Each path below is one point turned by a fixed rotation once a step. After each direction that follows a path, write how fast that rotation turns it, in degrees per step (0 if it stays still).
Each turn is a multiple of 5 degrees from 10 to 175, or 0.
Each row of a path follows its step; steps can be skipped.
path 1
step 1: [-10.7   0.1  25.1  12.0   8.5   1.5  31.5  10.6   7.1  10.2   6.3  11.4
  -9.6 -10.4   1.4   1.5 -10.0 -33.4  12.3   2.9  -1.4   8.2  -2.2   6.8
  -4.4   7.8  -8.4  12.5  -7.8 -11.5  13.5 -16.8  -7.8  -8.9  -6.9  27.0
   5.8   6.4   1.8  25.1 -15.5  -0.9  -1.7  -1.3   2.6   6.9  19.0 -19.3
  13.0 -12.2 -22.0  14.8  -1.9]
step 2: [ -2.2  -2.0 -21.5 -11.1  -3.0   5.8   0.2   9.2 -14.4   1.5 -11.1 -17.5
  23.5   1.0   3.7  -9.8  -1.1  -9.6  10.6  21.2  -4.6  -7.7  -2.9 -40.8
  -0.4 -25.9   7.5  -3.9   8.3 -18.9   4.6   1.2   5.1   4.6   1.3  -6.6
 -27.0   1.8  -7.2  15.0   9.4   4.4  -2.4 -23.9  -8.6   0.4  -0.3 -22.8
  -1.7  19.2  -0.7 -16.1   2.1]
step 3: [  1.8   2.0 -15.5   2.5   4.2   7.1  14.9  -5.0  -1.4 -27.1  17.2   8.0
  -1.8  -8.9   3.1   2.3  -3.9  18.7 -24.7 -18.7  -3.6  -4.9 -10.2  -7.1
  16.4  -0.8  -3.8  14.8   2.0  34.7   2.2   7.2  10.7  -5.4   6.4  11.2
  -7.8  24.1  22.6 -15.1  -7.9  -8.0  -8.6  -5.7 -14.1  -1.0   8.6  -9.2
  -1.0   9.2 -16.7  29.2  11.4]
step 4: [  4.6  -2.4  -1.4   7.4  17.1  -0.9 -14.4  27.9  -1.7   3.5   5.8 -21.4
 -10.3  -3.4  -7.4  10.4  26.9  -0.4  18.2  -4.1   7.0  -0.8  17.2  -1.4
  -6.0  -9.3  -1.7  -9.6  10.7  -7.6   8.8   0.3 -14.4   1.2  20.9 -30.6
   4.5  -8.1  -0.9   1.8 -24.6  11.6   1.1  -2.6   6.4 -20.1  -2.2  11.7
 -19.5 -14.3 -26.6  18.3   3.2]
step 5: [-19.6  29.6  -5.8  13.7 -12.0  -0.9 -16.1  -4.7  11.9 -16.0   8.2  20.6
  -8.4   8.7   2.0 -12.4 -20.2  -1.3  14.2  15.2   5.3  10.4   6.7   3.8
 -18.9 -15.7   7.2  19.5   4.7   5.4  -3.8  11.8   3.3  -7.2 -10.0 -17.0
  16.2  -6.4  -2.9  -9.3  26.1 -15.1   1.1   5.1 -14.8 -20.7  23.0 -15.9
  -1.4  -3.9   3.9  -0.5 -10.5]
step 6: [ 23.9   4.9   3.8  17.6   5.2  -0.6 -13.6   7.5 -23.8  -7.2   4.6  -5.5
   1.4 -14.0  -5.0   3.1 -18.2 -27.4  13.0 -13.0  -6.6   1.2   1.3  -7.6
  11.8  18.1   7.3 -11.1  -6.4   7.3  10.7 -14.8  -1.5 -12.9   4.6   3.5
 -23.0 -13.1  26.6  15.1  -6.0 -11.3   3.9  11.3   3.3  16.7  14.8   6.7
  27.0 -13.8   0.7  -6.0 -18.5]
step 7: [ -7.8   0.7 -12.1  -2.9   7.3  10.9   6.2 -13.2   2.3 -12.1  -9.1 -32.6
 -15.4   8.5 -28.0 -14.3  17.8   6.0 -27.9   5.5  12.2  -0.7  25.0 -11.3
 -21.1   0.3   0.2   9.7 -10.1   0.6   0.7   3.1   2.4  -0.3   1.5   4.7
 -17.5 -14.2  -0.7  19.0   7.9   7.8  15.7  -3.6 -11.0  -1.3 -10.4 -25.8
   1.1   2.0  17.9  -7.2  13.3]
step 9: [ -6.8   2.8  12.3 -14.7   7.4   8.9  -6.3  10.5 -18.7  -1.2  -6.5  -6.4
  -2.2  -3.3  -4.4 -14.8 -17.6  -5.3  18.7 -19.9  -2.2 -10.1   4.7 -29.9
  -3.2 -11.2 -24.3  -8.4  -8.0   0.7  10.7  -2.9   5.9  18.0   6.5 -27.1
  12.9  -5.4 -30.0  12.3 -14.5 -10.3   4.9 -13.9   1.9 -20.9 -13.9   8.1
   6.6  20.6   2.8   9.0  -4.6]
step 10: [ -9.0  26.2 -12.5 -14.0   0.4  -5.0  -2.9  -8.4 -15.7 -20.4   2.6  -8.4
  18.9 -20.3  13.2   2.9   8.8  10.7   5.3  -8.2  12.7  12.2   0.4   7.0
  11.5  30.8   3.4  14.8   8.4   6.7 -15.8  26.7  -0.2  10.1 -18.0   0.0
   9.0  -2.5  15.7 -23.0  13.8 -14.6  13.6   5.7  -9.2  -9.5   0.1 -16.6
   0.6   6.2 -16.9  -5.6  -7.0]
step 11: [ 15.9   6.8   3.2   7.9  17.4  -9.3   2.1   2.4 -18.2   4.0   9.6   4.4
   3.0  29.7 -22.2  33.1  -1.5  -2.7   3.3  -1.9   6.5  10.7  12.3   4.0
   3.0  -2.3   9.6 -16.8 -14.7   8.2  14.6   1.5 -39.8   7.2  13.7  -1.4
   5.3 -17.5  10.0   2.4 -12.4  -6.8  -4.1  10.3 -23.8   9.9  -6.5  19.6
  -1.8   1.3   4.6   7.3   2.5]
step 12: [-23.1  11.6   2.2  10.3  -3.1  -1.6 -18.7   3.6  30.2  13.6   1.6 -16.0
  -6.2   4.2  14.8 -17.3   1.9   2.6  -7.6  -4.3  -2.4 -12.5   5.8   4.0
  -3.7  -8.8  10.3  21.6   1.1 -14.3  23.1  -2.9 -18.7   0.6   1.7   0.8
  21.6   7.0  -2.6  11.7  14.0  -4.8  31.4  18.2  -0.6   8.7  -9.9 -25.9
  11.7  -0.3  18.4   0.5  -0.4]
Speeds:
[  5.5  -5.9   4.3  -1.8  -1.7  -0.7  -1.4  -6.7   1.0   2.4  -3.9   4.6
  -3.0  -0.4   2.4   0.8   4.6  -1.5  -4.8   0.8  -4.6   0.2  -3.7   6.0
  -2.5  -4.6  -2.9  -5.0   7.3  -0.5  -9.0 -10.0   1.0   4.5  -4.6  -3.2
  -1.0  -0.7   0.1  -5.8  -2.4   0.4  -3.3   6.3   1.6   1.0  -2.6  -3.4
  -0.5   3.2   1.8  -2.9  -1.6]	0
[ -4.1  -2.9   1.4  -0.1   3.6  -2.5   1.4  -4.9  -1.0   3.2  -4.5  -3.3
  -5.0  -5.8   2.9   2.2   0.4   2.0  -0.9  -3.5   1.6  -4.8  -2.0 -13.0
  -5.4  -5.3   0.3  -0.5  -8.2  -2.7  -4.2   1.5   0.8   4.5  -1.4   7.7
  -2.8   1.0  -1.1  -4.4   3.5   2.6  -4.7  -0.8   0.9   3.2   1.5   0.6
  -1.1  -1.9  -4.0   5.1  -5.7]	60
[-9.2 -3.4  3.8  4.9 -0.2 -2.0  2.9  1.1  6.7  0.6  8.7 -3.4 -7.9  1.6
  2.8 -0.7 -2.7 -3.4  4.7  2.3 -0.1  2.5 -6.4  2.4  0.2 -3.8  1.8 -0.1
 -1.2 -6.3  1.2 -1.2  4.1  5.8  4.8 -2.7  5.9 -2.1 -1.4 -4.4 -6.2  4.7
  2.3  0.3 -4.7 -1.9 -2.0  0.7 -0.1 -5.6  3.5  0.0  2.6]	95
[ 1.5 -0.6 -5.5 -2.6  1.5 -1.6 -6.1  3.0 -3.2 -4.7 -2.1  1.3 -4.9  6.8
 -2.3 -3.4 -7.0 -1.6  1.0  5.8 -4.1 -2.6 -6.5  2.2  1.9 -5.4  6.5 -5.7
  2.8 -2.0 -2.0  2.3 -2.0 -0.4 -2.8  3.8  5.5  3.2  0.7  3.3  4.5 -5.0
 -5.4 -4.3 -4.8  5.1 -5.5  2.1 -2.3 -0.7  1.8  5.1 -3.5]	120
[-3.3  3.4 -1.9 -0.4 -3.1 -6.9 -5.1 -1.3  2.5 -2.9  2.7 -2.7  0.3  3.2
  0.4 -0.1 -2.8  1.3 -8.0 -8.9  9.1 -2.5  2.6  0.2 -0.6 -5.3 -2.1 -3.5
  1.6 -2.3 -2.7 -2.2 -4.4 -2.3  1.5 -0.7 -1.4 -0.9 -8.5  3.5 -1.1  2.3
 -5.8 -7.3 -3.5 -5.0  0.6 -3.3  1.2  3.0  4.3 -7.2 -0.7]	155
[-5.1 -3.7 -3.7  4.4 -1.5 -1.1 -5.4  6.0 -1.4  2.3 -8.5  0.3  0.5 -9.3
  4.7 -0.3 -1.1  3.9  5.2 -0.8  4.7 -0.8 -3.7  4.3  3.4 -1.9  1.2 -4.1
  4.8  0.1  1.2  1.0 -5.2 -5.1 -5.5  2.9 -6.4 -2.5  1.7 -2.6 -0.9  6.1
  4.9  1.5 -3.3 -0.9 -5.2  0.3  6.1 -2.2 -2.2  0.1  4.0]	170
[-0.8  7.1 -1.9 -1.6 -0.7  3.1 -0.3 -2.4  1.4  1.1  0.8 -1.8  7.9  0.7
  3.9 11.4  0.5  1.2  2.3 -1.9 -2.0  4.2 -5.1 -2.1  2.4 -5.2  5.0 -0.3
  0.9 -0.4  1.3 -3.1 -8.3  6.8  0.9 -0.6  0.6  9.2 -2.0 -0.1 -4.8 -3.0
  3.1 -0.2 -2.5 -1.3 -1.4 -5.8 -2.8  4.0 -5.2  5.2  3.3]	45
path 2
step 0: [-12.3  -4.8  14.9  38.6  -9.8   9.2  -6.7  -9.9  10.9 -11.0   1.2  -0.6
  28.3  -6.3 -16.2  -5.7 -13.9  11.3  -9.6 -14.8  11.9  -6.6 -10.2  12.2
 -11.5  20.7  -2.8  18.9  15.2 -18.9  14.6   1.0  -5.9   6.0  11.1  10.9
   1.6 -15.2 -21.1 -17.1 -21.0   7.0  -8.8 -23.3 -22.7   1.9   3.3  17.6
 -26.2   3.8   1.4 -13.3 -18.7]
step 1: [-21.9  -3.2   2.7  -1.0 -21.7  -6.3  10.0  -1.4 -36.1   6.4  -4.0 -20.8
   8.2   9.0   6.6  -2.9   7.3  23.7   7.4  -7.4   9.1  16.1   4.0  18.5
  -2.4   1.6  -7.1 -25.1 -25.8  14.5  13.7 -12.9  20.5  30.7  -2.5  19.9
  -1.3  -7.5  -3.6  -3.3   6.9  -8.1  12.7 -16.9  -2.7 -10.8  19.5  -3.0
  -6.0 -25.6   1.7  10.9 -24.6]
step 2: [  4.9 -17.6 -31.3 -10.0   0.2 -14.0   2.8  23.3   7.8  -1.8  11.2  -4.1
 -13.1 -17.2 -15.0 -29.2   4.9  -6.6   8.4  14.9  16.9  11.0  -7.9   4.4
  16.0 -10.6  15.0 -20.2  -8.1  20.4 -12.7  15.6  -9.5  -5.2  -2.7 -18.6
  13.9 -16.9  -3.9  10.7   2.7   8.1   2.5  16.4  -6.4  17.4  21.0  12.8
 -10.3 -31.6 -17.1  19.6  -2.7]
step 3: [ 13.6  -9.7  12.2 -17.1  36.2  -2.6   3.8  -6.6  16.8   3.9   0.5  20.5
   6.8  -4.3   2.6  10.7 -12.7  -2.7  -1.9  -5.7 -12.3 -26.2   6.3 -29.6
 -27.5  -4.4  18.9  -9.9 -17.2  -2.5  10.1  -0.2  -3.7 -17.6 -23.3  11.7
   4.0 -18.2   5.1  -4.5  12.3  13.3   1.3  32.2  -9.5 -14.3  10.8  16.9
   2.5  -1.2 -26.7  -0.2  -6.2]
step 4: [  3.7   1.1  34.3  25.3   5.9   5.3   1.2   2.6   8.5 -17.6   3.6   8.4
   1.0  -1.9  -2.0  -7.2  33.6  -7.3  10.9  12.9  15.7  -3.5 -10.6 -10.4
   6.3   1.4   8.0  -4.1 -11.3   7.8  -6.4  -8.3  16.3  -0.6 -18.3  33.4
  -7.5  -7.0  14.0 -13.7 -18.1 -12.0 -10.6  12.8  18.5 -10.2 -25.3   6.9
  -6.2  14.4  13.3 -34.5  17.4]
step 5: [-10.1 -29.0   0.7  14.4  -9.6   3.4 -34.1 -13.7 -12.2   5.1  10.5   4.4
  14.9 -18.7  21.5  -5.9  14.4  -4.0  -4.1  -6.6  16.0  39.3 -11.7  10.2
   1.4   5.6 -15.8  12.3  11.1 -10.8  17.0  19.2   5.7   3.7  12.5  -6.6
  -0.2 -17.7   9.2   9.9  16.8  10.2  23.0   3.0   2.2 -22.0 -12.4 -16.8
   0.9  12.7   8.2 -15.7   5.1]
step 6: [-21.8  -1.8 -33.2  10.6 -13.2  -8.4  24.4  -6.9   6.7  -9.5   0.9  15.9
   6.7   9.1   8.8  11.9   2.4   4.1   6.3 -14.1  -1.3  -2.9 -11.7  28.9
 -21.7  -5.0 -20.2  -0.3  13.0   2.4 -23.4   0.4 -36.5   4.4   2.2   4.8
  24.8 -10.4   6.4  -4.5  23.6  -0.7   1.7 -13.7  10.9 -17.9  29.8   1.4
  -4.0  -9.6  12.2   2.8   9.4]
step 9: [-20.4 -12.8 -10.2 -11.9  20.5 -37.3  16.6  -4.1  10.3   0.2   6.7  -3.7
  19.7   9.2   8.8 -10.6  28.7  -1.0  -2.5  18.5  12.1   5.6  -5.5 -15.1
  20.8 -23.0   3.0   8.1  -4.8   8.6  16.7  16.4  -3.5  16.8 -17.5   1.7
  -6.4 -10.2   9.8   3.7  17.0 -14.1  -0.8  14.8 -16.0  32.3 -21.0   4.6
   1.1  -2.2   0.1 -13.3 -14.2]
step 11: [  4.2 -10.2  15.5  -8.3   1.1  27.3 -17.2  11.4  17.4   0.7 -12.7  24.5
  11.3  14.1  -1.0   8.9   0.4   1.1   0.8   0.2 -30.5  13.8  -5.0  24.9
 -10.5  -5.2  12.5 -13.0  10.4  -9.5 -26.9  10.3  10.6  15.8   4.6  12.2
  28.7   5.5   7.7 -16.0  -0.4  -8.3  -6.2  12.1  -0.9 -19.0 -16.7   3.2
 -26.6   0.1  10.7  -9.1  31.0]
step 12: [  3.5 -12.9   0.3  14.5 -14.8  37.8   1.4  -1.9  -4.2  22.8  13.5  -8.4
   7.7   5.4  17.8 -17.4  -2.6   6.5 -23.0  19.2  14.1 -26.0  -4.3  19.4
 -17.7   5.9  10.4  12.1   3.3  12.7   2.3  15.3   1.8  10.0  31.2  -5.4
  -9.6  -7.8  -6.4  -1.7  19.4   7.6  -7.5  -8.3   9.5 -14.1  -6.8  18.0
  17.0   4.0  26.8 -21.8  -5.1]
step 13: [-26.9  -4.9  -1.1   3.4 -15.9 -20.6  16.2  17.1  -0.4  -1.3   5.4  -2.3
  22.2  12.0 -16.7  -4.0  14.3  -5.7 -36.6 -22.3  -5.5 -10.6 -18.6 -12.5
   3.3  10.0 -12.1   8.5   5.6  21.6   4.6  -1.9  -4.4  -5.2  -5.6   1.0
   7.4   0.0 -26.2  12.1   5.5  12.7  32.0 -31.2  18.9  -9.9  -4.4   0.3
   5.4 -19.9   4.5  10.7 -10.0]
Speeds:
[ 2.3  2.4  0.4 -2.0 -8.2 -0.9 -3.8 -5.2  2.0 -0.7 -1.0  8.8 -8.5 -1.7
 -2.0  4.2 -2.8 -3.8  3.9 -1.6 -0.4 -3.5  0.5  1.2  2.5 -5.4 -2.4 -1.0
 -2.4  0.7  0.4  8.4 -3.8  3.6 -3.1 -0.7  5.9  2.7  0.4  8.3  6.2 -2.2
  1.7 -1.2  5.1  2.8  2.8  0.4 -5.4 -3.3 -6.4 -0.4 -2.1]	90
[ 0.4  0.7 -1.5  6.4 -4.2 -0.7 -8.9  0.9  0.8  8.0  2.6  0.4 -4.3 -5.7
 -1.1 -1.4 -3.7 -1.6 -1.0 -2.6  4.0 -0.1 -1.6  0.2 -0.3  5.6  6.7  9.3
  0.9 -0.2  3.6  3.9  0.5 -6.2  1.5 -6.3  2.0 -4.0 -1.2  1.4 -5.8  6.1
  0.7  5.8 -2.2  1.9  0.5 -0.2  2.6  2.8  0.6  0.7 -8.1]	145
[ 6.6  4.0  6.1 -1.7  0.1 -1.7 -3.2 -5.8 -3.0  4.3  0.4 -1.4  1.3 -1.6
  0.6 -0.1  6.9  3.7 -0.1 -9.2 -0.8 -3.2 -5.3  0.7  4.3  5.6 -3.4  4.0
 -0.6 -4.7 -6.2  4.6 -1.5  1.9  5.0 -0.7  1.3 -5.8 -0.9 -6.5  5.5 -2.1
 -4.1  3.2  0.1  1.6  1.0 -3.7 -0.6 -0.2  1.3 -2.9  9.0]	60
[-2.8 -2.6  4.3  7.4  2.1 -4.1 -7.0 -4.4  0.5 -5.7 -4.6  5.5  1.1  2.6
  9.7  2.6  0.0  3.3  4.5  3.4  7.0  0.4  0.2 -2.4 -2.8  2.0  0.7  1.4
  6.7 -0.9 -1.4 -5.2  3.3 -0.8 -1.5  0.0  2.2 -2.3 -6.0  1.6  1.8 -6.8
  0.9 -0.7 -0.5  7.6 -3.6 -3.4 -1.1  2.7 -1.5  6.0  2.0]	70
[-1.2  6.6  0.9  1.3 -3.9 -5.1 -1.3  1.9 -2.8 -0.2  1.0 -0.4  0.9 -1.3
  9.3  0.2 -2.4 -4.6  0.1 -3.5  2.0  4.3 -1.1 -2.4  3.8 -0.5 -7.9 -4.1
  4.1  4.0  6.1  3.5 -8.1  4.4 -5.1  5.0 -2.7  0.8 -5.5 -5.2 -5.0  5.1
 -2.0  0.1 -5.6 -1.4 -6.8 -1.1 -1.3  0.0 -0.6 -5.2 -1.3]	80
[  5.3   0.2  -4.3  -2.1  -3.0  -0.7  -0.4 -12.0  -2.2  -5.6   2.3  -1.5
   6.6   5.5  -0.5  -2.9   1.1   2.3   0.2   3.6  -4.1  -3.4   4.7  -0.3
  -0.9  -2.2   2.7  -1.4   6.6   4.0   7.2   2.4  -5.6  -6.7  -0.6  -2.2
   4.8  -4.3   1.3   1.0   1.7   4.3  -0.6   0.5  -3.9   3.9   2.4   5.7
   0.0   2.1   6.3  -1.8   2.3]	115
